Each path is a new rotation, seen through one point. The rows after it are directions, each followed by how far the rotation turns it, in degrees each step (0 if it stays put).
Each turn is a multiple of 5 degrees from 10 to 175, or 0.
Each row of a path follows its step; steps can be skipped.
path 1
step 0: [-15  10  11 -16 -20 -33  18  20  -3 -10  14  17  15  -4  -3 -50  -4   9
  10  21  14  14  -3  29  17 -29   9 -33 -20   4 -14  31   0 -18  17  -4
  11  23  25   9  -7  38 -18  27 -42]
step 2: [-10 -25 -31 -27 -34 -43  16 -18  19 -22 -17   7  15  -7 -16  -9   8   0
 -21  21  -3  -2  -8  45   7  17 -15 -20   4   4  17  19 -11   5  41  13
  23  14  42  12  19   6  -9  -5 -29]
step 3: [ 20  10 -28  -4 -24 -13  -2   6   8  20   6  23  14   4 -15  11  32   6
   7  54   9  37 -10  33  -6  -6 -29 -10  22 -34  -5  45 -10  11  -3  11
   4  26  30 -13  14   7  -7  29 -10]
step 13: [-20 -26 -46  -9 -35 -31  22   7   6 -10  14  19  21   0  29  26  -8  16
 -13  20  -7  21 -24  31  -3 -12  14 -28  -4   4  25   8  12  25  18  30
  -9 -36   8 -10  25   2  -6   7 -30]
step 14: [ -4  14 -28   1  -1 -46  -5  26   5  15   6  11  14  11 -11 -25   9  -6
 -15  44   4  -5 -11  59   5 -44 -11 -20  29  21  -4  11  -9  18   4   8
   8  -7  20   3   3   8 -25  20 -33]
step 17: [  6 -10  13  -7 -28 -10 -13   2  18  23  12  56  16  15  -7 -21   2   2
   7   8  13  44 -26  32  12 -29  -8   4   4 -23  30  37   5   2  36   6
  -5   3  23 -35  -8  22 -11  19   3]
step 19: [ 14 -17   3 -50 -26 -36  -3   9  -2   9  -1   1  -3  30 -37   0   5  14
  30  30  -4  18 -15  18  17 -13  18  38  -9  18  18  12   1 -15  32  25
  24  20  33 -20  20  -4 -18  -8  -4]
step 23: [-41 -15 -11  21  -9 -34  -1  14 -31 -12  25  10  -3   7 -32 -11  33  -1
   5   8 -15  20  -5  24  23   9 -15 -20  -4  -5 -27   2  -3 -15  16  42
  26  11  29 -10  22  17 -18  12 -44]
Directions:
[-16  10   5  10   1   6   1  13  11   4  -6   6   4   6   2   2   2 -11
   7   3   3  -2  -4 -10   1   5  -3  -3   3  -9 -11   9   1  -5  -3  -4
   3   5   3  -2  -2   0  -1  11  -7]	125
[  4   2  13   8   3 -10  -3   1  10   7  -3   9   6 -10   1  -3   1   0
   1  -9  -4  -1  10  10   3   0  -9   3   9   0   6   0  -1  -7   1   6
   0   3  -3   5   6   0 -19  -6  -4]	125
[  0  -1  -3   0   3   2 -10   3  -5   4  -3  -2  -1   6 -14   6   8   1
   5  -4   9   6   5   4  -2  -8  -1   4   4   6  -7  -5 -13   4  -7   4
 -10  10  -2 -18  -2  -8  -7   3  -2]	160
[  7  -3   3  -2   0   7  -3   3  -4  -3 -11  -3   6  -1  14   1   0   4
  -1   4  -7  -2  -3  -6   9 -12  -8 -19   0   8  -1   6  -8   4  13  -5
  -1   3   0  -1   1  -8  -9   5   3]	25
[  4   2  -1  -9  -4   5   5  -2  17  -5   2   9  -1  -5   3  -3   8  -3
   1   6   6 -12  -1  10  -4  -3   6  -8  -1   6  10   3   2   2  -6  -2
 -10   3   4  -2 -16  -3   3  -1 -12]	25
[  9   1  -3  -3  -7  -8  -6   6   3  -5   4   7   4  -6  -3   9 -16   3
   5  -3   1   6  14  -7   1   7   8  -8  -2   7 -13   3  -6  -2   1   3
   6   7   3   5  -5  -1   8  -5  -9]	35
path 2
step 1: [ 16  10 -28  36  -4  -1   0 -26 -16  23  31 -38  -2   5  -1  13  25  32
   9 -15 -23  42 -35 -57  10 -28 -17  -6  20   8 -26 -34  27  -6  11  -8
   0 -18 -29   3   6 -11   2  49 -31]
step 6: [  2   4  48  24   0   1  14  27 -10  24 -11   6 -45   2  14  19  -1 -34
  -3   6  30  -7  -3  -8 -10 -48  27  10 -42 -26 -25 -37  11 -36 -16  14
 -16  -2  52   0 -23  12 -18  28  22]
step 7: [ -7   1  17  -4 -29   1 -16  -4  37  24  54 -48  27  26  -6   0  37  -9
 -15   0  12 -27 -32  23 -28   6  67  15  11 -18 -13 -19   4  -2   6 -39
  -8   0   8   5  -9 -17  33   6  21]
step 12: [  1  30 -17  38  13 -24 -18  -2  29  -1  39 -28 -44  -2  21  37 -12   3
  18  10  -8  40   3   5  26   7  -9 -17  24 -12  -1 -10   2 -53  32  -5
  -1  -8  34   0  48   5 -25 -15 -30]
step 13: [ 17  38  14 -14 -27  -2  22  15  10 -36 -16 -23  -2  -8 -21   1  -9  17
 -10 -11  -6 -12  -2  17  32   5 -18  26  -4   6 -22 -59   5   6 -12 -36
  16  -1  36  38  33 -45 -43  22  27]
step 17: [-51  -9   2  20 -21 -12 -24  -1   3  34  -2  26 -17   9 -30   5  17  15
   6   2  28 -58 -33  28   4 -22   4 -13  -4 -18  10 -55  20 -28  16 -27
 -28  22 -12 -26 -14   4  14  35   8]
step 19: [-30  -2   2  -7  17  -6   3  24 -16   6 -31 -43 -30  11 -14  -2   6  -2
   3   4  20  80 -32  36  18   3  19   0 -16   6  16 -37  23  -7 -30 -15
 -25   6 -15 -13  30  36  17   0  31]
step 22: [  2  39  12  23  42  -8 -16 -12 -16  -6  19  -3  -6 -18   2  24   1   7
   2 -13  14  18  -3  26  17 -23  59   0   9  33 -36 -11  45 -12 -19 -10
  39  24   0  20  23  11   7 -30 -54]
Directions:
[  9  -1  -4  -4 -14   5   7 -14   5   1   5  -2  -5   7   3  -2   4  -4
  -7  13  -3   5  -7  -8  -2  -2   6   2  -4  -8  -5  13  -2 -10  -4   0
  -2  -1   6   4  -6  -1  -8  14  -3]	10
[  2  -1 -15   2   5   3 -18   7   9   1   2 -21   0   2   2  -7   0  -3
   4   6  -3  -2  -5  -7  -6   8  -6   2  -1   0   2   3  -3  -3   0   3
 -12   5   0   4  -6   1   1 -10   1]	160
[  2  -3   7   2   5  -4   0   1  -6  -1   3  -3  13  -8  -1   5  -2   2
  -2   5  -7  -2   6  -1  12  14   1  -4 -10  -1  -4  -5  -8 -11  -2   3
 -13 -11   4  -8  -4  12   1   5  -7]	170
[  2   1  -5  -1   3 -11   1   8  -5  -1   9  -4   1   3   2   3   3   6
 -16   6  -4  -7   4   5   2  -2 -11 -11   3   1   1   4  -9   1  10   1
  11   0   4  17   7   5  -9   2   2]	25
[-15  -9   6  -1   6   3   8  -7   8  -6   2  -3  -8  -4  -7   8  -5   8
   3   4  -2  -2   4 -10   9   3   2  -5   9  -7   3  -2 -14   3  -4   1
  -6  11  -2   6   2 -11  -3  -2   3]	20
[  2   4  -3   7   4  -4  11   4   6  13 -10  -6   1  -1   6   5   1  -1
 -14   0  -4   1   8  -8  -6 -10  -1  -7  -8   2  -4   0   1   6 -10   0
  -9  -8 -11  -7   5  -7  -6  -2   8]	145
path 3
step 1: [-17  -7  -9  15 -13  18   7 -21  -9  -6 -15  -7  49 -15  13   1 -14  33
  38 -12  -3 -58   7  28 -14 -21 -37 -21  13   3 -15  -8   4  -8 -14 -23
  39 -31  25  36 -20  15   8  28  -5]
step 2: [-29 -21  20  10  43  -3 -12 -36 -35  -3  21  20 -24  14 -14   3 -27  58
  29  18 -23 -16  33  21 -27  16  -6  -3  17  -4  12 -25  17  -6  33  -9
 -11  -8  -8  -1 -10  -9   0  28 -27]
step 5: [ 20   7 -18  -5  -5   4  34  -5 -24  -4  -3  16  -7  13   1  -3 -46 -19
  54  28 -12   4  27  -8   9   8 -20 -42  16 -31  18   5  -6  10  15 -31
  27 -59   1  21 -21 -12  25   4  -9]
step 13: [ 21  -1  -1 -14  73  -8  -6 -30   5  27  11  13  14 -50  -8  18 -29  19
  22  10 -17  -8 -12  22  -5  26  21 -25  17 -10  17  -7 -17  -6  -8 -24
  -8   6 -25 -25  22  13   5  42 -18]
step 17: [-25  -4  13  27  22 -20   4  -9   1  -7 -48  12   4 -18 -32  48 -29  37
  -5  14  12  14 -41 -13   0  14   8 -46   9  -4  -1 -15  25   0  -3 -24
 -10   7  32  -9 -11  -5  17  20 -45]
step 19: [ 20   2  34  41  33  29  20  -2  12   5  12 -11  -3 -24 -16 -18  20 -18
  23  29 -26  -4 -16  26   0 -20   0  -3 -36 -21 -11  -4 -33   3   8 -21
  35  21  30 -28  13 -25  46  14  -4]
step 20: [ 38 -10   2  -8  43  -7 -17 -34 -15 -15 -22   0 -26  -4   4   1  -8 -34
  14  17  38  13 -34  -6  -4  34  -4  -8 -38 -42  11  19  29  -1  12 -16
  17 -25  -2 -34 -19   6  31  30   1]
step 22: [ 30  -9  21   0  53  11   5   2  -7 -20  -4  25   5  -7 -50 -22 -10  30
 -11  11  -8  -4   6   7 -16 -24 -16   0  26  34 -23 -41  29   5   7 -14
  21  12  24 -27 -33   4   8  12 -42]
Directions:
[ 13   2  -5   1   5   4  -4   2 -18  -3   0  -3  14   9  11   0   6 -11
  -7   3  -2  11   0  -4  -6  -5  -3  -5   1  -9   3  13  -4  -1   6  -2
  -3  -4   9   1   2  -3   3  -1   5]	70
[ 15   2  -5   2 -17  -8   3  -6  -1  -8  -2  -6   1  -2   1  -3  -1  -1
   7 -12   0   1  -3  -7   2   5 -20  -2  -3   6  -1  -6  11   4   3   2
  -1  -8   0   0  -5  -1   7  -4  -6]	70
[ -5  -6  -8   4  10  -1 -11   3   0  -1   7  -5   3   0  -6  -8  -5  -8
  -5 -11   2   2   7  -1   5   1  -2  -8   2 -12   2  -1   6  -1   6  18
   7   8 -11   1  -4   1   2   5 -10]	160
[ -4   4  -3   1  -8   2  -6  -4  15  -8  -4  -1   0 -11  18   5   7   1
 -12  -3   2  10   8   2  -7  -2  -3  -1   1  -2   1  -3  -4 -10  -2   2
   8  -7   1  -4  -2   8  -8  11   1]	125
[ -9   3  -3 -11   2   8  -2   0  -5  -2   4   5   9   9  -3   8   3   5
   7  -5  -2   3  -7  11   0   1 -11  10  -6   6  -5   4   2 -11   7   3
  -2   4  -4 -10 -14  10   3   4   3]	55
[  2  12   7   0  -5  -4  10   3   6  10  -4   7   7   2  -1   1  -7   2
   4  -1  -4  13  -4 -11   1 -13   3 -11   7  -8   2  -4   0  -2  -2   5
  -4   4  -9  -4 -10   8  -6 -10   5]	40
